In the rows, 128 means zero.
One turn moves every row onto another: examples first, then more rows asked:
Q898: [135 177 123 129 148 147 123 119 102  93 140 123 133 143 109 149 121  65
 101 124 145 121 154 151 137 117 150 134 126 124 112 149 114 148 117 162
 120 133  99 103  99 112 136 118]
Q75: [112 179 128 104 120 128 118 132 125 127  99  93 113 107 145 134 136 125
  87 146 141 111  95 141 140 143 121 113 147 129  97 112 114 162 108 141
 127 116 118 150  95  94 104 132]
Q768: [118 137 138 129 143 120 124 131 135 110 180 121 143 160 109 106 128  90
 124 110 116 128 173 116 167 142 157 137 123 132 133 130 121 163 146 133
 127 121 148 102 136 102 135 129]
Q52: [153 119 136 116 142 127 114 112 156 110  91 132  99 103 105 111 140 146
 101 120 127 116 119 134 117 143 159 146 147 144 151 135 129 119 123  93
 127 121 108 138 107 152 124 130]
Q226: [ 99 141 146  97 111 112 138 143 111 144 128 137 115 144 131 131 105 152
 122 136 159 147 114 146 110 112 165 133 126 117 124 119 150 132 130 116
 108 131 124 107  83 192 137 117]
Q404: [ 96 128 142 113 109 120 123 140 131 138 131 136 116 141 135 137 120 161
 134 148 155 118  97 134 127 123 175 140 118 112 124 106 139 129 153 108
 118  99 119  94  88 190 140 130]
Q237: [151 131 129 115 127 127 105 115 144 125 104 121 101  91  92 130 147 163
 108 144 135 122 111 137 122 127 154 135 126 146 134 138 110 103 118  96
 138 114 108 157 126 144 120 130]
Q897: [130 126 151 112 151 112 120 138 128 140 108 114 115 141 134 137 138 133
 123 114 102 119 101 124 138 173 114 106 160 135 141 123 128 191 122 110
 109 113 142 140  92 109 112 130]
Q595: [123 146 124 101 159  97 125 137  96 117 123  97 108 121 108 128 109  95
 118 154 127 128  83 119 123 148 130 109 151 100 124 120 137 158 122 108
 104 135  98 137 107 117  83 140]
Q253: [105 125 153 110 100 120 123 147 133 147 135 148 119 143 139 128 131 170
 112 134 139 139 118 142 124 128 163 139 108 132 119 120 147 154 136 121
 123 108 133  96  80 182 146 120]
Q242: [ 98 151 143 102  95 132 139 149 112 140 136 131 118 126 128 122 112 156
 116 137 162 131 112 142 117 119 167 146 109 120  95 110 138 130 139 120
 128 105 109 113  93 184 138 114]
Q577: [131 174 124 117 149 130 128 135 102  97 133 120 135 153 113 163 118  84
 114 134 132 132 144 152 137 105 141 136 126 125 115 139 112 160 132 174
 125 140 109  85 109  97 144 109]
Q602: [122 155 132 129 155 102 148 137 104 134 145 116 105 110 121 121 123 116
  85 129 107 156 116 120 142 171 138  82 128 149 106 115 130 161 125 125
 143 118 126 165 114 118 105 138]
Q691: [111 149 147 110 145 154 126 118 115 118 135 107 148 113 137 149 129  78
 151 128 136  89 156 124 152  98 143 142 125  98 134 117 105 140 123 146
 130 101 114 128 133 113 153 151]
Q258: [129 137 139 133 156 124 117 139 102 106 106 116 126 100 139 122 133 129
 125 154 105 101  80 112 160 158 148 105 135 128 108 125 109 160 143 105
 142  91 105 137 106 111 122 154]
Q311: [115 149 151 112 165 122 129 128 102 135 112 130 143 154 133 164 128  96
 139 126 128 106 160 126 149 144 116 129 125 136 141 117 128 140 153 146
 140  98 126  80 128  96 163 122]
Q424: [127 148 129 121 147 101 104 123 108 144 176 114 133 154  96 168 135  86
 135 154 136 151 154 130 148 106 136 112 118 125 141 140 119 144 114 147
 120 142 140 118 132 108 125 128]
Q56: [118 154 124 113 159  91 120 140 111 126 168 112 141 156 105 165 127  94
 135 157 129 149 147 126 151 103 134 117 116 121 134 125 120 152 143 155
 130 141 137  95 140  95 135 126]
Q16: [119 151 150 123 150 132 104 116 104 144 120 132 145 161 127 151 142  99
 129 123 144  94 164 126 159 160 115 129 123 148 134 129 128 127 139 128
 142  90 133  87 121  99 154 120]
Q240: [141 120 140 102 133 120 117 120 157 137 113 123 104  88  98 110 141 160
 100 127 121 135 136 127 116 137 143 141 127 143 143 129 133 120 114  95
 130 121 122 166 132 146 118 131]
Q998: [105 132 142 116 126 121 139 151 121 130 157 140 118 138 121 129 110 168
 120 142 134 149 116 138 128 128 166 123 101 117 119 121 144 138 147 114
 120 115 126 119  86 203 135 120]
Q316: [145 135 124 109 144 110 109 113 143 119 106 129 100 108  83 106 130 151
  94 142 134 133 121 134 121 146 147 129 133 145 143 139 137  93 126  84
 130 132 112 146 121 152 106 122]
Q508: [117 158 143 114 158 146 146 133 110 107 132 109 146 119 135 164 124  91
 143 128 125 108 150 135 149  96 138 140 124 107 126 112 103 154 139 167
 140 107 114 116 133 104 164 141]
Q616: [144 128 128  97 117 120 112 121 158 117 103 119 101  98  99  98 133 148
 100 131 138 134 120 133 115 121 155 153 146 142 134 138 124 123 109  99
 123 144 114 149 121 139 107 130]
Q91: [109 149 138 115 151 119 137 143 129 111 161 118 140 162 118 124 122  95
 120 115 113 130 170 117 160 140 139 139 123 131 129 111 128 163 161 153
 138 120 141  88 143  90 143 119]

Q424 moves to Q768
Q226 moves to Q998
Q577 moves to Q56
Now these:
Q52 moves to Q237
Q75 moves to Q595

One turn moves every row onto another: examples first, then more rows asked:
Q624: [124 118 171 154 126 136  99 175 145 120 142 121 127 151  91 136 160 101
 132 124 133 107  82 170 134 185 125]
Q788: [127  89 174 145 156  97  86 191 101  94 125 125  94 151 135 150 119 128
 152 135 148 107  91 109 120 114  87]
Q684: [125 105 165 148 119 126  88 192 106 116 128 136  97 129 126 162 136 149
 172 126 131 141  88 112 150 103  92]
Q802: [146 140 162 104 163 139 130 159  98 120 120 121  72 177 119 171 138 125
 185 118 129 107  95 147 104 154 116]
Q221: [117 100 147 147 114 151 126 192 160 121 104 125 116 143  98 145 115  99
 119 120 124  96  73 123 147 168  95]
Q166: [122  92 169 152 142 134 105 177 133 119 140 112 101 155 103 130 155  89
 127 129 139 100  76 168 105 191 118]
Q974: [119  91 163 139 132 164 109 187 125 128 141 113  94 144 106 139 153  89
 134 122 147 127  59 152 108 190 122]
Q551: [118  92 144 148 114 156 128 190 153 127 103 123 106 141  99 145 118 100
 118 122 123 100  73 124 142 168  93]
Q385: [142 148 130 137 126 165 126 159 167 113 127 138  84 167 131 149 148 124
 104 143 142 116 104 111  93 139 113]
Q169: [130 139 206 126 107 167 110 194 125  98 125 155  89 155 129 142 150 130
 110  97 153 104 133 159 123 135 113]
Q282: [151 150 161 110 159 136 126 143 107 126 125 116  84 168 115 166 141 130
 186 117 123 108 100 161 121 147 106]
Q937: [143 145 160 109 153 144 133 151 102 130 120 120  72 167 118 171 143 129
 190 118 121 114  94 155 115 150 116]
Q789: [133 103 180 115 118 114  96 184  82  99 130 128  63 143 141 156 131 132
 166 109 139 127  87 108 106 104 109]
Q325: [134 112 193 131 111 169 120 182 115 107 125 139  62 143 140 137 148 119
 101 102 159 107 129 166 106 134  95]
Q402: [134 109 172 155 139 100  79 178 114 102 129 128 112 141 125 152 129 143
 161 130 137 119  99 123 149 106  83]
Q635: [141 123 178 119 103 116  89 174  90 107 133 128  81 135 132 158 138 143
 172 108 127 136  94 119 134  99 105]
Q105: [121  86 168 138 139 124  97 204  93 109 127 135  77 139 134 158 128 134
 167 131 141 137  78  97 120 113  99]
Q205: [124 116 167 141 116 166 101 183 139 131 142 122 116 137  95 145 158 104
 144 116 137 133  66 160 137 184 130]
Q102: [142 107 185 121 130  92  88 172  88  90 132 121  78 155 138 147 125 128
 156 117 143 105  98 120 109 107  99]
Q718: [128 123 204 137 109 152 121 185 121 100 127 149  71 156 130 136 156 126
 105 108 147  96 138 168 110 133 103]
Q71: [112  97 147 151 118 145 128 194 155 119 103 129 111 147  97 143 115  98
 115 124 121  89  77 122 141 170 100]
Q704: [137 128 200 117 110 180 109 188 117 106 125 141  82 143 140 141 144 123
 105  90 166 117 121 157 121 135 102]
Q127: [144 125 182 127 116  93  82 162 100  94 133 124  91 146 132 149 132 138
 163 111 133 113 104 129 134  98  96]
Q581: [152 143 162 105 168 130 126 146 103 117 121 114  82 177 118 165 135 125
 182 118 133 100 101 157 111 155 107]
Q486: [114  91 144 155 116 150 133 195 155 122 105 127 102 145 100 145 119  98
 116 128 120  95  72 125 136 169  95]
Q97: [143 150 130 135 126 167 125 158 167 114 127 133  86 167 130 149 146 126
 103 142 141 116 106 114  97 140 113]
Q680: [142 148 131 134 127 164 123 160 168 111 129 137  87 168 131 148 144 122
 102 145 141 115 107 112  96 138 114]
Q542: [144 148 131 136 130 163 126 157 170 113 128 133  87 168 128 148 145 125
 103 140 142 115 106 113  96 141 112]

Q684 moves to Q402
Q974 moves to Q205
Now these:
Q282 moves to Q581
Q221 moves to Q71
Q789 moves to Q635
Q325 moves to Q704

